One vector is turned by the same rotation once a step. Each row is the vector after some number of steps, and that number follows the row.
The counts run from 0 to 368.
[122 119 158  93 142  70  97 135 117 153 143 131 151 112 155 139 108 168
 138 118  99 134 168 112 118 128 159 145 173 128 151 143 132 125 139 118
 185 100  99 105 110  54 128 103 107 126 140 143 139 112  95 187 138 135
 134 127 104 102 149  89 141] => 53
[105 111 110 131 124 127  96  98 100 120 125  96  94 164 152  91  80 147
 123 151 183 107 117 145 120 147 137  88 149 136 156  67 103 135 118 155
 156 116 117  98  50 132 180 100 119 111  85 141 164 112 114 147 122 136
 109 106 131 127 132 119 138] => 178
[110  94 147 134 124 115 142  95  67 100 107 112 139 157 134 127 116 142
 143 140  92 148 110  98 109 130 145 110 180 144  94 139  91 164  87 137
 165 131 100 118 135 148 118  86  96  86 155 141 159 149 155 166 103 139
 111 130  66 150 166 145 158] => 206
[140 162 100 123 131  77 119  99 118  90  85 149 101 179 135 107 144 129
 164  89 134 132 120 118 134 131 120 117 147 138 144  96 129 129 113 183
 131 133  98 106 146 156 191  92 122  66 121 154 142 118 104 136 159 120
 145 116 106 128 153 170  78] => 11
[119 150 138 140 131  95 125 121 122 156  77 181 147 156 106 122 122 141
 106 146 157 101 129 173  83  94 121 128 163 109 156 121 149 119 172 143
 115  93 114 144 154  90 159 115 135  57 120 178  86 127  92 158 184 124
 129 111 120  98 155 125 117] => 327
[ 83 128  58 168 144 112 121  99 122 107 139 101 104 125 105 135 131 134
 121 121 120 182  97 175 123 114 149 129 179 117 154 119 133  82 152 109
 108 145 152 115 151 120 120 160 136 116 117 158 129 118  45 139 154 128
 131 143  94 117 181 140 111] => 95
[101 134 122 138 137 110 100 130 116  98 106 147 139 127 122 125 121  67
 105 101  67 118 116 110 146 153 108 125 213 135 146 145 177 113 125 134
 111 105 125 132 183 103 138 103 107 122 173 173 145 123 158 124 149 165
 101 108  88 121 176 126 105] => 243
[112 125 138 136 154  62  81 159 122 154 133 123 129 111 122  94  93 129
 111 123 118 144 150 133 124 128 117 127 166 117 163 122 143  91 188 109
 150 130 134 135  82  43 166 125 107 133 139 158 120 153  82 166 149 123
 117 112 107 122 163  95 117] => 63
[120 147 174 154 118 117  76 114 125 162  81 152 126 145 152 146 122 157
 129 135 157 129 150  92 104  91 137 161 123 157 121 112 117 186 144 119
 135  90 123 153 129  94 156  99 122  78 136 107 114 127 115 153 156 102
  95 123  70 103 140 120 100] => 315
[121 128 122  98 153 134  58  91 120 130 139 121  82 116 189 152 133 145
 159 117 151 150 130 112 122 104 159 139 126 153  93 115 114 167  77 131
 143  87 153 168 119 131 128  96 124 137 121 160 122 135  68 124 153 109
 120 113  72 117 154 153 103] => 285
[151  98 113 124 133  85 124 123 108 116 118 136 119 161 107  64 130 135
 131 127 106 135 132 167 100 130 153 123 170  93 142  99 130  89 117 146
 168 156 123 124 106 148 182 120 129 108  91 161 114 156  55 152 148 130
  92 154 108 171 148 150 155] => 365
[122 136 116 123 143 125  59 114 120 142  90 110  90  98 176 160 134 156
 142 133 174 144 133 105 122  80 150 148 149 164 100 127 112 168 107 121
 155 109 163 154 107 146 124  74 105 120 119 145 112 137  64 126 126 122
 142 115  72 131 150 133  87] => 293
[119 115 157 117 126  82  56 139 134 161 130 126 147 103 139 124 106 151
 134 113 103 147 168  99 141 139 153 149 164 132 148 124 121 110 139 110
 172 116 106 117 108  31 157 111 107 134 147 134 133 136 100 183 128 126
  86 119  70 107 157  87 138] => 61
[102 125 115 130 139 145 115  77 145 145 119 114  99 116 110 138 125 150
 111 139 115 141 106 173  90 121 171 183 142 116 109 125 143 127 134 155
 113 152 157 162 121 154  85 142 123 125  87 152 101 117  67 132 122 130
 111 127  60 163 190 145 121] => 117
[102 148 165 144 109 134  97 125 147 141  68 106 124 112 103 172  97 140
 109 133  89 105 100 131  97 103 127 195 173 153 110 115 132 165 160 129
 111 117 122 130 149 189  99 133 126  91 112 115 149  99 123 163 150 138
  95 172 105 124 172 134 117] => 136
[124 157 135 120 146 111  62 102 115  91 112 128 100 118 147 165 156 135
 138  96 128 165 122  98 127 101 142 125 155 123  81 117 120 170  74 103
 140 104 142 150 173 175 115  95 129 129 140 171 132 127  75 106 163 123
 131 111  97 110 170 145 115] => 283
[113 101 149 145 131  92 122  80  75 102 125 141 121 183 130 102 133 148
 144 138 100 132  97  99 124 131 123  96 159 101 111 112  84 164  80 137
 178 116 115 117 131 158 135  82 125  88 136 136 183 138 134 146 122 132
 101 125  81 153 153 134 154] => 198
[138 174 144 127 129  77 102 114 122 157  60 164 113 134 146 136 109 174
 140 122 153 152 118 117  97  97 120 132 150 107 107 127 124 162 131 129
 113 117 136 154 183 141 114 104 123  66 123 141 129 119  78 151 172 105
 131  96  96 101 159 139 109] => 305
[123 165 105 125 120 105  91 120 113 140  63 122 100 114 168 122  97 180
 135 117 169 144 120 145  96 105 143 153 146 156 120 151 142 145 143 145
  91 142 155 163 154 139 102 118 113  82 126 157  85 133  68 162 145 110
 121  82  87 114 169 128 102] => 303
[ 89 156  83 120 169 149  54 119 129  98 148  92  74 124 169 118 110  93
 134  96 150 144 135 117 155 129 161 130 162 166 142 108 171 113 106 131
 121 112 142 128 122 103 153 109 111 173 125 173 138 105  95 116 150 157
 131 100 108 116 165 122  89] => 263
[114 136 131 132 120 111 120 121 117 164  87 167 133 148 127 108 102 149
 114 144 169  97 138 177  74 103 133 132 148 128 155 124 136 127 168 163
 106  92 122 157 124  76 171 137 127  74 110 164  67 129 107 169 171 117
 106 109 101 107 154 137 107] => 326
[ 92 126 129 175 126 125 113 105  90  64 125  97 135 177 125 120 131 140
 115 141 145 132  92 135 115 117 131 102 186 140 125  88 100 166 115 114
 170 124  94  80 121 167 147  88 144 124 135 136 194 118 124 163 142 144
 123 142 143 114 147 103 173] => 183
[118 152 163 161 107 106  71 108 122 155  64 164 129 146 142 139 135 170
 138 121 141 125 129 103 106  98 118 161 132 154 118 128 110 180 144 117
 129 106 132 147 166 119 132 101 138  66 162 117 118 125 116 151 164  99
  73 118  64  90 151 118 107] => 314
[128 144 152 105 117 124  79 115 145 147  94 124  90 138 136 111  77 148
 100 128 127  74 107 165 100 135 121 143 141 122 150  92 160 142 185 168
 109 113 132 156  68 130 128 143 123 110  83 145 127 107 131 163 144 110
  79  88 115  97 171 118 121] => 148
[105 121 176 106 137 127  96 115 141 176  91 128  95 105 129 163  96 148
 114 148  98 104 120 126 109  85 142 180 144 126 116 102 118 178 137 136
 150  85 132 136  94 132 106 109 106 105  74 105 159  96 114 143 139 133
 124 177  66 138 157 124 100] => 130
[122 123 153 120 143  67 117 148  99 142 103 148 160 115 113 109 116 156
 152  94  78 141 135 111 103 126 108 157 176 136 112 152 118 134 122 133
 178 110  90 128 133 114 138  93 125  80 166 154 136 156  86 187 145 141
 129 170 108 137 151 136 129] => 43
[125 137 106 115 128 102  67 115 104 162  80 132  98  91 159 108 101 161
 146 139 176 151 124 143 107 104 141 145 147 143 105 131 129 137 105 148
 132 137 167 167 148 139 132 101 128  97 118 154 119 142  48 123 148 118
 122  99  74 142 163 143 107] => 295
[114 143 116 147 141  83  92 103 120 101 122 127 128 165 160  79 147 141
 147 123 162 115 128 158 113 117 165 147 155 174 131 123 138 126 119 189
 158 172 103  97 117 128 175  61 129 129 118 137 125 109  71 140 134 144
 157 127  99 167 138 115 111] => 16
[ 95  89 141 113 146 119 144  97  70 126 125 110 132 158 165 122  96 158
 138 156 127 138 134 106 105 113 164  94 171 124 113 142 116 156  97 156
 168 134  99 127  81 105 131  74  86 125 108 139 152 145 136 164 113 148
 151 130  60 160 155 139 147] => 208
[124 172 150 153 161  73 126 123 108  77 106 137 145 176 118 105 167 147
 148  80 101 134 138 130 102 131 138 145 174 134 102 139 131 147 121 161
 161 154  98 118 158 173 133  80 144  93 155 163 113 141  80 167 136 120
 153 125 116 147 165 138 127] => 27
[106 127 162 147 102 154  48 108 145 122 115 110 121 119 142 146 118 135
  95 158 132  65 110 170 113 133 125 171 174 161 146  94 134 166 162 136
 141 110 132 139  84 127 147 109 137 142 114 137 132 101 133 159 131 153
  85 119 125 108 147  83 140] => 154
[118 128 156 115 120 111  90  97 134 158  86 144 101 113  92 156 114 142
 121 129  69 117  98 128 119 109 132 182 159 128 113 117 127 162 125 141
 126 104 138 151 160 183  92 119 121  63  99 114 152 100 110 141 133 140
  82 159  77 136 172 141 101] => 128
[ 91 115 104 135 130 138  99  73 146 123 158 104  87 153 121 165 131 147
 141 118 112 185 107 121 135 107 183 141 136 126 138  65 103 130 102 110
 131 107 121 111 129 108 130 141 125 138 101 123 152  94  79 141 158 108
 101 148  53 116 167 148 114] => 99
[ 99 151 166 131 142 101  92 103 129 156 111 155 110 133 182 152 128 168
 139 146 167 121 149 104 103  75 154 157 130 143 126 137 127 182 148 127
 129  90 126 150 125  86 122  96 132 112 118 128 128 126  82 164 165 107
 157 116  86  94 148 104  98] => 308
[ 75 121 149 172 153 153 110  87 126 124 143 112 110 135 111 182 151 136
 126 133 106 157 109 139 109  78 152 191 145 136  93 109 105 162 127 115
 131 118 130 147 124 139 101 120 140 133 115 128 138 127  67 141 152 137
 134 188  70 145 170 136 112] => 114
[115 113  89 131 125  98  99 101 121 136 126 139 118 116  94 129 136 121
 127 105  91 162 108 144 143 152 127 111 178 104 181 103 124  76 139 110
 132 107 146 132 144  73 159 158 120 103 130 180 126 140  74 133 148 126
  72 118  89 102 163 146 122] => 80
[112 170 135 144 167  67 135 128 108  91 102 132 141 170 127  84 145 142
 134  81 118 129 137 141 100 124 126 141 170 127 114 140 147 145 136 172
 148 153  96 131 126 161 155  83 140  98 135 176 100 147  74 165 153 122
 177 128 129 158 162 145 109] => 26
[129 131 112 111 131 107  66 112 120 152  84 116  95  86 181 132 114 161
 146 146 185 141 133 127 117  90 155 135 153 151 101 125 122 145  97 138
 149 133 168 156 123 145 129  89 120 114 118 153 114 131  47 113 119 119
 134  95  68 149 151 134 100] => 294
[ 77 126 157 155 149 159 106  89 146 126 127  98 104 128 122 180 143 136
 108 147 117 146 124 133 100  70 171 179 148 127  90 103 126 166 129 115
 137 123 133 146 104 145 105 114 124 146  89 127 117 113  77 126 136 126
 139 158  59 165 173 130 118] => 115
[118 174 127 135 147 111  54 122 122 101 113 114 103 122 135 134 127  99
 129  81 134 181 121  92 127 118 121 114 161 114  64  80 126 143  74  98
 133 109 129 147 150 156 147 104 139 139 143 157 145 137  86 103 178 130
 119 117  94 119 155 166 122] => 275
[ 93 125 101 169 124 113 130 100  77 102 105 113 115 182 124  94 111 124
 126 133 145 126  79 143 121 121 101  89 176 123 137  85 100 124 140 150
 139 128 112 107  99 176 166 112 140  93 131 149 181 145 107 169 161 141
 115 151 165 111 152 132 148] => 181
[ 92 146  91 117 159 147  45 111 133  96 161  95  99 132 171 138 126  94
 132 105 128 138 131 116 154 130 158 139 160 173 147 118 171 116  86 125
 128 109 124 120 148 100 137  95 117 179 134 166 153  96 106 139 160 165
 131 114 104 108 163 105 109] => 262
[ 95 140 118 132 143 109  97 136 118 120 110 144 140  97 118  95  96  62
 101 117 111 127 121 140 135 136  98 112 207 118 134 138 185  81 124 136
 114 115 130 116 163 101 145  92 122 142 150 179 150 124 115 122 172 183
 129 126 108 136 163 137 113] => 250
[104 142 131 136 133  94 101  96 112 105 129 131 109 188 165 119 146 141
 160 114 145 136 129 117 131  97 141 156 132 182 132 108 107 159 108 175
 154 122  70 105 110 124 194  68 133 119 127 126 161 129  88 161 169 131
 155 166 107 134 132 131  96] => 14
[103 123 103 148 131 105 139  84  71  98 119 125  98 195 129  67 100 156
 140 119 130 145  78 150 106 159 123  79 158 108 125  99 103 128 115 163
 126 140 113 126 107 169 142 121 142  97 125 158 160 147 120 167 146 120
  96 105 134 123 171 151 158] => 188
[113 150 138 123 138 131  42 102 116 104 130 132 108 115 144 135 131 115
 131 100 141 172 127 108 120 112 138 132 146 123  61  91 113 153  61 109
 143  94 121 142 148 145 148  98 131 164 136 148 159 130  88 111 185 131
 105 133  85 123 144 147 133] => 276
[112 161 168 129 131  99 107 125 142 160  85 138 124 117 100 123  99 142
  87 130 106  91  89 179  84 108 117 167 175  95 128 123 172 146 180 148
 105 128 130 145 126 162  96 127 137 103  90 142 150 109 107 163 177 146
 125 133 131 105 169 116 136] => 142
[ 86 118 116 136 128 122 116 125 103 137  95 106 118 139 154  83  66 122
 119 146  98 131 127 100 121 146 139 132 172 153 127 171 160 120 148 152
 123 174 116 133 116  83 125 104  84 132 145 130 138 134 153 160 109 146
 104  90  45 155 188 106 118] => 225
